The same turns and mirrors carry the whole set onto itself, and each row onto the other rows of its family. Which rows share a family with each named row? Give them in list order.
These 20 rows form 5 families of 4 rows each.
Z_557: [-14   1 -13  -7  10   5   4 -11 -22  -1   0   5  -7   4 -17 -15 -18   1
  -7   2  -7 -18   1  -2 -17 -23  -5  15 -24   1  -1  13  -4 -13  -5  -1
 -10   9  12]
Z_992: [  9  -1  -6 -12  -6  18   0 -14   4   7  -6  16 -11  25  -3   1   1 -12
  -8   4  20  -2   4  16 -14  -2   3  -6 -25   8   8  14 -24   0  -9  -6
  -6   1   8]
Z_548: [  7   1  -7  -5  -4  -7 -14 -13  -5   4 -15   0 -31  -2  -7  12   8   3
 -15  12  11  -1  15  18 -10 -14 -18   0  -4   1  16  17 -17  -4   8 -10
  -5  11   7]
Z_809: [-10   1 -14  -7  11   4   6  -5 -12   8  -3   2  -2   1 -11 -18 -18  -3
  -7  -1 -12 -15 -13  -2  -9 -18  -3  12 -18  -6   3  18  -6  -3  -2  -6
 -11   9   4]
Z_507: [  7   3  -8   1  -5 -10 -11 -10  -9   8  -7  -2 -23  -9 -13   9   8   0
 -13   3   6   2  18  26  -5 -16 -11   0  -7   5  13  11 -18   7  12  -7
  -6   8   6]
Z_986: [  8  10  -8  -9  -2  -8 -11  -4 -13   1  -8  -3 -19  -8  -8  10  17   9
 -16   9   7  -4  19  27  -1 -11  -9   2  -5   2   5  11 -16  -2   3  -4
 -13  12   5]
Z_204: [ 17  10  -9 -18  -9  15  -4  -8   7  13  -3  17  -4  27  -5   0  -1 -14
  -9   3  18 -10   9  13 -12  -3   0  -1 -17   9  10   8 -16  -3  -7  -7
 -11  -2   1]
Z_653: [ 10   6  -9 -13  -5  15  -2  -4   4  10  -6  11  -3  18  -2  -4   5 -17
  -9   7  26  -7   8  14 -20  -2   5  -2 -15  15   7  14 -21  -5 -10 -10
 -13  -1   6]
Z_30: [  1 -10 -20  -1  -3  -1   0   1 -16   3  -7  -2   7  20 -29   2  11  22
   5   4   8 -23  -1  -7 -10  -2 -10  -3   6   9  -1  14 -13  -6   2  -8
  -3   3  15]
Z_492: [-18   2 -13 -16  11  13   8  -7 -23  12   3   9  -3  10 -17  -9 -16   6
  -6  -2  -6 -19  -1   2  -8 -22  -9  15 -21   4   0  13  -6 -11  -1  -2
 -10  14   7]
Z_211: [ 12   9  -9 -17  -9  17   3  -9   2  17  -7  13 -12  23   1  -1  -1 -12
 -13   1  14  -3   9  13  -7   2   3  -3 -20   7  12  11 -21 -11  -7  -6
 -12   3  13]
Z_435: [  4  -5 -22   1  -3   0   2   1 -18   8   2   6   3  21 -36  -5   5  19
   2   0   2 -22   3  -3 -10   3 -10  -5   6  10  -4  13 -17  -3   8  -5
  -6   9   6]
Z_711: [-17  -4 -18 -13   8   8   5  -9 -26   3   2   9  -3  10 -11 -10 -15   4
 -11  -2 -11 -20  -2   2 -17 -17  -9  14 -17   2   9  10   2  -3   1   1
  -8   5   6]
Z_98: [ -4  -2 -15   4  -1   4  -3  -4 -19   2  -1   3   3  18 -28  -2   6  21
   1   9   4 -25   7 -10  -4   0 -11  -2   5  15  -6   8 -13   1   9  -5
   2   9  11]
Z_814: [ -2  -5 -25  -1   1   0   4   3 -21   8  -7   0   8  13 -23  -4   9  19
   0   9   3 -24   3  -7  -2  -4 -13  -4   5  13   2  10 -20  -3   8   1
   1   6  19]
Z_995: [  8  -8 -22  -4   2  -8   2   2 -16  10  -4   8   0  15 -34  -6   3  22
  -4   7  12 -14  -1  -9  -6   0  -7  -1   3   9  -7   8 -18  -4   9 -10
  -2  10  12]
Z_998: [  4   2  -4  -7  -3  -9  -6  -7 -10  13 -12  -4 -21 -10 -11  15  14   3
 -11  11  13   2  16  17  -5 -13 -13  -6 -12   5  18  12 -21   2   7 -12
  -6   9   3]
Z_412: [  7   3  -6  -6  -6  -9 -12  -9  -7   9  -6   0 -27  -9 -10   9   9   6
 -14   3   6  -3  14  31 -12 -13 -10  -2  -7   1   9  14 -14  -7   1  -9
  -6  12  10]
Z_47: [ 10   3 -16 -13  -4  15   1 -12   4  17   0   7   3  18   2   5   2 -13
  -8   5  15  -5  10  18 -15  -1   5   3 -23  21   4  14 -17  -8  -9  -7
 -11  -2   5]
Z_884: [-13   0 -18  -4  12   7  -1  -5 -18   5   3   9   1  -3 -19 -16 -18   1
 -14   1  -8 -22  -1  -2 -12 -21  -7  18 -17   1   9  13  -4  -2  -5  -3
  -9   6   6]

The rest of the family of Z_30: Z_557, Z_507, Z_204
The rest of the family of Z_992: Z_548, Z_711, Z_98
The rest of the family of Z_995: Z_809, Z_986, Z_47
The rest of the family of Z_435: Z_653, Z_412, Z_884

The same turns and mirrors carry the whole set onto itself, and each row onto the other rows of its family. Which rows share a family with each named row? Give them in list order.
These 40 rows form 5 families of 8 rows each.
Z_202: [ -8  -1   3  10 -20   7  -7 -16  -3  -8  -1  -1]
Z_526: [ -9   9  -2   5  -9  16  -1  -6 -12  -3  -9  -4]
Z_956: [ -7  11   1   7 -11  16   0  -3   0  -9  -7  -5]
Z_950: [ 14 -15  -5  14   7   2 -11   8   4 -16   2  13]
Z_427: [ 15 -26 -12   2   1   6  -1   8   0  -5  -5   9]
Z_843: [  9 -26  -1   5  11  10  -7   6  -2  -5   3  14]
Z_913: [  2 -20   6  11   3  -1 -12  -1   1   1   4  19]
Z_56: [ 14 -24 -10  10   2  15  -8   4  -7  -3   2  18]
Z_708: [ -5  16  -7   7  -9   9  -5  -3   0 -14  -3   0]
Z_440: [ 15 -21  -5  14  -1  13  -6   8   7 -10   3  16]
Z_11: [ 14 -27   0   7   4  12  -8   8   3  -3   0  10]
Z_46: [-10   9  -2   5  -9  14   0  -9  -4 -14  -4  -6]
Z_710: [ 13 -22  -2   7  11   2 -12   8  -2  -8  -1   7]
Z_43: [ 10 -22   1   7  12   6  -7   7   3 -10   3  13]
Z_633: [  2 -21   7  12   1   2 -10  -1   3   2   5  20]
Z_932: [ -9   7  -1   5 -11  18   2  -8  -3 -13  -4  -4]
Z_805: [ -7  11  -8   4  -9   8   8   1  -3  -7 -12   1]
Z_499: [-10   6  -3   4 -11  20   1  -9  -8 -10  -4  -4]
Z_982: [ -8   7  -1   6 -13  22   2  -4  -6  -3  -7  -3]
Z_958: [ -9  -1   2  10 -19   5  -8 -15  -5  -9  -2  -1]
Z_746: [ -7  10  -9   3  -8   9   7  -1  -8  -5 -13   1]
Z_632: [ -3  11  -6   7 -16  21  -1  -3   3  -9  -1   4]
Z_737: [ 14 -23 -11   2   5   0  -3   9  -2  -8  -6   9]
Z_630: [ -6   9  -7   4 -12  13  10   1  -1  -5 -11   2]
Z_977: [ 12 -26  -3   6   8   8 -10   7  -5  -2  -1   9]
Z_121: [ 15 -24 -10   3   0   5  -1  10   5  -8  -4   9]
Z_797: [ -8  -2   1   9 -19   6  -9 -17  -6  -8  -1  -1]
Z_403: [ -6   7  -9   3 -12  14  10  -1  -7  -3 -13   2]
Z_95: [ -7  13 -11   4  -6  10  -7  -6 -14  -7  -4   2]
Z_657: [  2 -19   7  12   3   0 -11   0   2   0   4  19]
Z_325: [ 14 -23   1   8   8   6  -9  10   6  -8   1   7]
Z_229: [ 10 -25   0   7  10  10  -6   7   3  -7   4  14]
Z_844: [ 15 -22 -10   3   4   0  -2  10   4  -9  -5   8]
Z_96: [  8 -24  -1   6  14   6  -9   6  -2  -7   3  13]
Z_262: [ 12 -18 -10  11  10   2 -12   4 -10  -9   0  14]
Z_366: [ -8  -2   2  10 -20   8  -8 -16  -5  -7  -1  -1]
Z_25: [-8 12  0  7 -7 11 -2 -3 -7 -9 -8 -6]
Z_597: [-10   8  -4   4  -9  16   0 -10 -10 -12  -5  -5]
Z_713: [  2 -20   6  12   2   1 -11  -1   0   2   4  20]
Z_859: [ -5   7 -10   3 -14  22  -3  -7 -10  -2  -3   5]

The rest of the family of Z_633: Z_202, Z_913, Z_958, Z_797, Z_657, Z_366, Z_713
The rest of the family of Z_325: Z_526, Z_956, Z_11, Z_710, Z_982, Z_977, Z_25
The rest of the family of Z_632: Z_950, Z_56, Z_708, Z_440, Z_95, Z_262, Z_859
The rest of the family of Z_46: Z_843, Z_43, Z_932, Z_499, Z_229, Z_96, Z_597

The same turns and mirrors carry the whole set onto itself, and each row onto the other rows of its family. Which rows share a family with each named row? Give them in list order.
These 32 rows form 4 families of 8 rows each.
Z_97: [ 18  -8  -1 -14 -16   3  -2  -1   0   0 -15   2   6   7  26 -14  -5  -7
  -9  12]
Z_278: [  4   3 -13   4  -6  -9  -4  -9  -1  16  20 -11  19  -1   8 -27 -10  -8
  -4 -13]
Z_314: [  1   0 -15   3 -10 -10 -10   3  -5   3  26   0  12  -7   5 -18  -7   5
   1  -1]
Z_568: [  8 -10  -2   2 -21   8   0  -4  -3  -5  -4   3  10  11  26 -17  -4 -11
  -8  17]
Z_634: [ 17  12 -10  -6   4 -16  -6  -2   9   9  27   8   4   1  11 -15  -2 -14
   4 -10]
Z_807: [ -1   4  -7  -2  -3  -7  -4  -5   6  16  29  -8   9   9   8 -22 -10  -8
  -5  -6]
Z_446: [ 11  -8  -6  -9 -19   5   2  -1  -1  -8  -6  -2  12   3  27 -14  -4  -5
 -13  17]
Z_379: [ 10   5   2 -12   1 -11  -1  -2   6  21  29   1  10   7  13 -17  -9  -8
  -1 -11]
Z_44: [ 11   9  -9   6   4  -7  -7  -2   9   7  30   2  16   6  13 -26 -10 -16
   1  -7]
Z_256: [ 18  -3  -7  -1 -15   1   6 -13   2   7  -3 -14  18   9  23 -25   8 -26
  -5   8]
Z_12: [ 29  -2   2 -12  -9  -2   1  -2   4   6  -7   0   6  12  30 -18   5 -25
   1   5]
Z_156: [ 26  -6  -7  -2 -18   3  -8   3  -1  -8 -11  10   8   3  19 -14   5 -17
  -5  12]
Z_909: [ 18  -2 -13   5 -20   6  -1  -1   0 -13  -3   0  15   2  20 -19   5 -18
 -13  14]
Z_796: [ 17 -11   0 -10 -21   9  -6  -5  -6   6 -11   7   7   8  24 -11   4 -10
  -4   9]
Z_811: [ 24  -3   3 -14 -22   3   7  -8  -2  12  -7   1  15   3  25 -20   9 -10
 -10   6]
Z_902: [ -3  -2  -8  -2  -6  -7 -12   0   1  14  26   0   6   6  -1 -16  -7   0
   1   2]
Z_541: [ 11  -6 -13   1 -20   3   1  -4  -2  -7   3  -8  16   3  18 -17  14 -13
  -2  22]
Z_216: [ 20  -8   0 -15 -16  -1   4  -9   0   8 -15  -3  17   5  24 -19  -4 -12
 -10   8]
Z_793: [  8  -2   0 -12  -3 -12 -10   3   1  17  26   8   7   4   5 -11  -5   0
   6  -3]
Z_684: [ 26   0  -9   0 -17   3   7  -7   1  -4  -4  -2  23   1  25 -21   7 -24
 -13   5]
Z_437: [ 13  -8  -5 -10 -19   2   9  -9  -1   0  -6  -7  23   2  25 -19  -3 -10
 -13  13]
Z_392: [ 10  12 -14   3   3 -14  -7  -8  10  10  24  -1   6   4   6 -20  -5 -19
   1 -10]
Z_619: [  5   3 -17   7   1  -1 -21  -3   4   7  26   2  10   4   4 -18  -4 -11
   2  -5]
Z_692: [ 33  -4  -3  -8 -16   0   0  -3   0   1 -12   7  17   2  23 -16   6 -23
  -5   2]
Z_327: [ 16  -2   1  -2 -22   2  14  -7   0   0   1  -2  17   6  27 -26   1 -11
 -14  15]
Z_66: [ 22  -5  -3 -10 -14  -1  -3   7  -1  -7   0   6   3   5  25 -11  10 -11
   4  20]
Z_400: [  5   5 -18   5  -2 -14 -11  -8   5   7  25   1   9   0  -1 -15  -1 -14
   6  -4]
Z_798: [ 16   6 -12  -5  -2  -7 -20   1   3  14  23   8   9  -3   0 -16   5  -4
   6  -5]
Z_65: [ 12   6 -14  -4  -1 -15 -11  -2   4   6  27   9   7  -4   3  -9   2  -9
   9  -4]
Z_369: [ 22  11  -4  -5   2 -14  -6   1   8  14  28   9  14  -2   8 -23  -1  -9
   4  -7]
Z_317: [ 14   2  -4  -7  -3 -12 -13  10  -2   6  21  11   1  -2  14 -14 -11   2
   6  -8]
Z_966: [ 17   5  -2  -7   1 -12  -7  -2   2  19  16   1   7   3  16 -23 -14 -11
   1 -21]

The rest of the family of Z_807: Z_379, Z_156, Z_909, Z_902, Z_793, Z_684, Z_692
The rest of the family of Z_327: Z_568, Z_44, Z_796, Z_811, Z_619, Z_798, Z_369

The same turns and mirrors carry the whole set onto itself, and each row onto the other rows of its family. Which rows share a family with each named row? Give them in list order.
These 32 rows form 4 families of 8 rows each.
Z_339: [-11   2 -10 -20   3  -5   2  -2 -10  -1   8  -2   8   9   2]
Z_67: [ -6   3  -5 -20  13  -1 -10  -9   0   4   7  -7  -1   4   1]
Z_493: [ 14  11  -2  15 -11   7  14   9   5   4  10  -4 -11   2  -1]
Z_253: [ -7   3   4  -8   2 -14  11  14  -2  -1  -1  -3   7  10   5]
Z_822: [ 10  10 -12   7  -2  15   0 -13   6   4  10  -2 -18  -1   3]
Z_348: [ 17   4   1  13   1  16  -1   1  11   2   4  -1 -12  -4  -1]
Z_792: [-10   8  -2 -13  -2 -14  -1   2 -10  -4  -5   2  -2  10   6]
Z_122: [ 12  15  -8  11 -16   7   2  -3  -1   1   6   2 -20   2   1]
Z_610: [ 11   4   0  10 -18   5  12  13   5   6   6   5  -8  -1  -5]
Z_146: [10 -4 -5  8  0 15 12  4 16 11 12 -1 -2 -6 -2]
Z_860: [ 18   5   3  15  -5  13   1   6   9   1   3   0 -12  -3  -3]
Z_114: [  6   4  -8   2  -1  20  -1  -7  -4   3   8   9 -22  -1   7]
Z_609: [  6   0 -13   1  -2  17  -2 -13   9   9   9   5 -12  -7   1]
Z_748: [  7   8  -8   5 -20   7  -3  -4  -1   3   2  11 -17  -2  -2]
Z_207: [ -1   6   7 -11  -4 -13   4  18  -4   0   4  -6   5   9  -5]
Z_354: [ -6   8  -8  -3  -5 -15  -8   8  -8  -6   0  -3   3  17  -1]
Z_210: [  9   8  -1   7 -13  12   5   7  -9   0   4  11 -21   3   4]
Z_411: [  9  -2  -4   5   9  22  10   2   6   7  13   3 -13  -2   7]
Z_71: [ 13   5  -7  11   3  15  12  -1  13   8  14  -7 -10  -2   2]
Z_89: [-10   4  -7 -18  -3  -8   4   3 -12  -2   7   0   8  12   0]
Z_167: [ 12   2   3  10  -4  14  17  15   1   4  10   5 -11   1   3]
Z_38: [ -9   5 -14  -9   7  -7 -14  -6  -4  -3   3  -5   1  14   2]
Z_898: [ -4   2  -4  -1   5 -12   4  17   1  -2   6 -10  11  16  -2]
Z_236: [ 15   6  -1  12  -2  16  -6  -3   8   1   3   1 -15  -4  -1]
Z_94: [ -2  -1   3 -14  14  -4   4   9   6   6  10 -13   9   5  -2]
Z_222: [-11   0  -9 -18   6  -4   7   2  -6   1  10  -4  12   9   1]
Z_664: [ -6  -2 -10  -6  17  -4  -3   2   6   1   9 -11  10  12   2]
Z_838: [-11   3  -7 -16  12  -6  -4  -9  -3  -1  -1  -2  -1   6   9]
Z_69: [ 16   8   1  14  -8  13  -4   3   6   0   1   2 -15  -3  -2]
Z_580: [ -8  -1  -1 -12  17  -7   8   3   4   2   3  -7   8   6   8]
Z_975: [ -9   1  -6 -16   0  -8   9   7  -9  -1   9  -2  11  10   0]
Z_647: [ -5  10  -1 -17  -6 -11 -11   0 -11  -2   0  -1  -5   9  -3]

The rest of the family of Z_94: Z_67, Z_610, Z_146, Z_609, Z_748, Z_207, Z_647
The rest of the family of Z_822: Z_493, Z_253, Z_792, Z_122, Z_71, Z_838, Z_580
The rest of the family of Z_411: Z_114, Z_354, Z_210, Z_167, Z_38, Z_898, Z_664

